data =
[[ 2.08  2.06  2.91  2.00  0.18  3.41  2.00  2.90  0.20  0.82  0.96 -1.12
   0.60 -2.10 -1.18 -1.89]
 [ 2.69 -2.00 -0.51 -3.82  2.47 -1.81 -0.18  0.52  1.60  0.24  1.66 -1.56
   0.58 -2.04  2.85 -1.50]
 [ 1.28 -0.42 -0.51 -3.82  3.98 -0.85 -1.58  1.47 -1.35 -2.67 -0.06 -0.83
  -0.11  3.13  1.19 -2.90]
 [ 2.33  0.02  1.23  0.97 -1.96  1.74 -0.26  2.17 -1.35 -3.42 -0.03 -1.37
   0.91 -0.57  1.61 -1.39]
 [ 0.14 -0.39  2.02  2.09 -2.47  1.07 -1.50  2.57 -1.31 -1.10  1.64 -1.35
   0.55 -0.17  0.24 -1.04]
 [ 0.85 -1.83  2.41 -2.93  2.07 -0.35  0.65  0.52  1.87 -0.55  3.13  0.42
  -0.20 -0.14 -1.34 -1.31]
 [ 2.15 -2.15  0.48  0.86 -2.78  1.46 -1.58  2.07 -0.33 -1.94  0.39 -2.70
   1.03 -2.10 -1.34  0.45]
 [ 1.74 -2.15  2.98 -1.93 -2.69 -1.72 -0.57  0.81  0.79 -3.42 -0.06 -2.59
   1.17  0.53  2.32 -2.23]
 [ 0.14 -1.12  2.23 -3.82  1.63 -1.81 -0.61  0.72  1.44 -3.37  3.23 -1.21
  -0.58  0.64  3.51 -2.93]
 [ 0.86  2.28 -0.38  1.35  1.97  4.31  4.97  1.54  1.92  0.15  1.28  0.64
   0.23 -1.77  0.74 -2.93]
 [ 0.95 -0.81  0.14 -0.78 -2.78  1.99  0.91  1.35  0.07 -2.26  0.12 -2.70
   0.96 -1.92 -0.18 -1.16]
 [ 1.26 -1.52  0.21  1.08 -2.59  1.74 -0.02  4.94 -0.04 -0.90  1.02 -1.75
  -0.41 -0.72 -1.10 -0.76]
 [ 0.24 -1.02  0.00  1.33 -2.42  0.33 -1.10  2.38  2.40 -0.56  4.95 -2.32
  -0.58 -0.88  0.90 -1.95]]
data[0][0] -> 2.08
data[11][0] -> 1.26
data[1][9] -> 0.24
data[6][4] -> -2.78
data[8][8] -> 1.44
data[11][3] -> 1.08
data[6][1] -> -2.15
data[:, 10] -> [0.96, 1.66, -0.06, -0.03, 1.64, 3.13, 0.39, -0.06, 3.23, 1.28, 0.12, 1.02, 4.95]
data[9][10] -> 1.28
data[:, 11] -> [-1.12, -1.56, -0.83, -1.37, -1.35, 0.42, -2.70, -2.59, -1.21, 0.64, -2.70, -1.75, -2.32]
data[0][5] -> 3.41
data[10][15] -> -1.16
data[8][7] -> 0.72
data[10] -> [0.95, -0.81, 0.14, -0.78, -2.78, 1.99, 0.91, 1.35, 0.07, -2.26, 0.12, -2.70, 0.96, -1.92, -0.18, -1.16]
data[10][12] -> 0.96
data[5][1] -> -1.83
data[:, 1] -> [2.06, -2.00, -0.42, 0.02, -0.39, -1.83, -2.15, -2.15, -1.12, 2.28, -0.81, -1.52, -1.02]
data[5][5] -> -0.35
data[:, 14] -> [-1.18, 2.85, 1.19, 1.61, 0.24, -1.34, -1.34, 2.32, 3.51, 0.74, -0.18, -1.10, 0.90]
data[8][15] -> -2.93
data[12][8] -> 2.40
data[5][10] -> 3.13
data[6] -> [2.15, -2.15, 0.48, 0.86, -2.78, 1.46, -1.58, 2.07, -0.33, -1.94, 0.39, -2.70, 1.03, -2.10, -1.34, 0.45]
data[7] -> [1.74, -2.15, 2.98, -1.93, -2.69, -1.72, -0.57, 0.81, 0.79, -3.42, -0.06, -2.59, 1.17, 0.53, 2.32, -2.23]
data[11] -> [1.26, -1.52, 0.21, 1.08, -2.59, 1.74, -0.02, 4.94, -0.04, -0.90, 1.02, -1.75, -0.41, -0.72, -1.10, -0.76]
data[8][10] -> 3.23
data[1][14] -> 2.85
data[4][4] -> -2.47
data[:, 5] -> [3.41, -1.81, -0.85, 1.74, 1.07, -0.35, 1.46, -1.72, -1.81, 4.31, 1.99, 1.74, 0.33]
data[4][14] -> 0.24
data[3][6] -> -0.26
data[6][10] -> 0.39
data[11][9] -> -0.90
data[2][8] -> -1.35
data[0][3] -> 2.00

a = ((833, 569, 655, 845, 520, 748, 636, 673, 628, 764), (349, 507, 476, 476, 669, 456, 465, 471, 519, 475), (58, 604, 398, 250, 674, 418, 350, 164, 531, 437), (630, 568, 580, 601, 514, 601, 579, 574, 569, 598), (252, 637, 475, 467, 651, 583, 404, 217, 602, 616), (348, 706, 524, 556, 595, 708, 429, 176, 661, 744), (361, 703, 529, 607, 619, 735, 426, 178, 675, 780), (90, 612, 403, 137, 581, 363, 386, 202, 498, 352), (394, 701, 537, 565, 573, 711, 451, 215, 658, 741), (587, 503, 541, 378, 450, 405, 606, 682, 465, 361), (569, 643, 575, 542, 474, 643, 552, 437, 600, 637), (400, 672, 531, 551, 578, 672, 460, 264, 635, 698), (335, 512, 469, 410, 635, 423, 470, 467, 503, 430), (907, 552, 673, 843, 479, 732, 676, 755, 611, 735), (122, 486, 397, 352, 763, 355, 374, 352, 488, 387))
a[0,0] => 833
a[14] => [122, 486, 397, 352, 763, 355, 374, 352, 488, 387]
a[1,0] => 349
a[7] => [90, 612, 403, 137, 581, 363, 386, 202, 498, 352]
a[5] => [348, 706, 524, 556, 595, 708, 429, 176, 661, 744]
a[:, 7] => [673, 471, 164, 574, 217, 176, 178, 202, 215, 682, 437, 264, 467, 755, 352]
a[10,3] => 542
a[3,3] => 601
a[:, 4] => [520, 669, 674, 514, 651, 595, 619, 581, 573, 450, 474, 578, 635, 479, 763]
a[10,4] => 474
a[7,4] => 581
a[4,1] => 637
a[:, 0] => [833, 349, 58, 630, 252, 348, 361, 90, 394, 587, 569, 400, 335, 907, 122]
a[3,5] => 601
a[11,5] => 672
a[8,1] => 701
a[8,2] => 537
a[9,7] => 682
a[9,0] => 587
a[2,3] => 250
a[11,1] => 672
a[1] => [349, 507, 476, 476, 669, 456, 465, 471, 519, 475]
a[14,0] => 122
a[8,7] => 215
a[:, 2] => [655, 476, 398, 580, 475, 524, 529, 403, 537, 541, 575, 531, 469, 673, 397]
a[12,9] => 430
a[10,7] => 437
a[1,7] => 471
a[5,2] => 524
a[3,9] => 598
a[4,2] => 475
a[8,9] => 741
a[11,0] => 400
a[11,2] => 531
a[13] => [907, 552, 673, 843, 479, 732, 676, 755, 611, 735]

x =
array([[-0.98, -0.59, -2.16,  0.11, -0.57, -2.02, -0.29, -0.46, -0.08,
        -0.21,  0.92,  0.56, -1.19, -0.61],
       [-0.94, -0.42, -2.16,  0.08, -0.36, -1.00, -0.20, -0.73, -0.61,
        -0.38,  1.49,  0.21, -0.70, -0.63],
       [-0.58, -0.47, -2.16,  0.20, -0.02, -0.89, -0.50, -0.63, -0.29,
        -0.34, -0.42, -0.93, -1.07,  0.27]])
x[0,-14] = -0.98
x[2,-13] = -0.47
x[:, -1] = [-0.61, -0.63, 0.27]
x[-1] = [-0.58, -0.47, -2.16, 0.20, -0.02, -0.89, -0.50, -0.63, -0.29, -0.34, -0.42, -0.93, -1.07, 0.27]
x[-2,6] = -0.20
x[-3,-12] = -2.16
x[2,11] = -0.93
x[0,13] = -0.61
x[0,11] = 0.56
x[-1,-1] = 0.27
x[2,10] = -0.42
x[-3,12] = -1.19
x[:, 1] = [-0.59, -0.42, -0.47]
x[-3,-11] = 0.11
x[:, 7] = [-0.46, -0.73, -0.63]
x[-1,-5] = -0.34
x[2,8] = -0.29
x[-2,-6] = -0.61
x[-2] = [-0.94, -0.42, -2.16, 0.08, -0.36, -1.00, -0.20, -0.73, -0.61, -0.38, 1.49, 0.21, -0.70, -0.63]
x[0,-7] = -0.46
x[-3,-9] = -2.02
x[-2,4] = -0.36
x[:, 12] = [-1.19, -0.70, -1.07]
x[2,7] = -0.63
x[-2,1] = -0.42
x[-2,13] = -0.63
x[1,-12] = -2.16
x[:, 10] = [0.92, 1.49, -0.42]
x[-1,-11] = 0.20
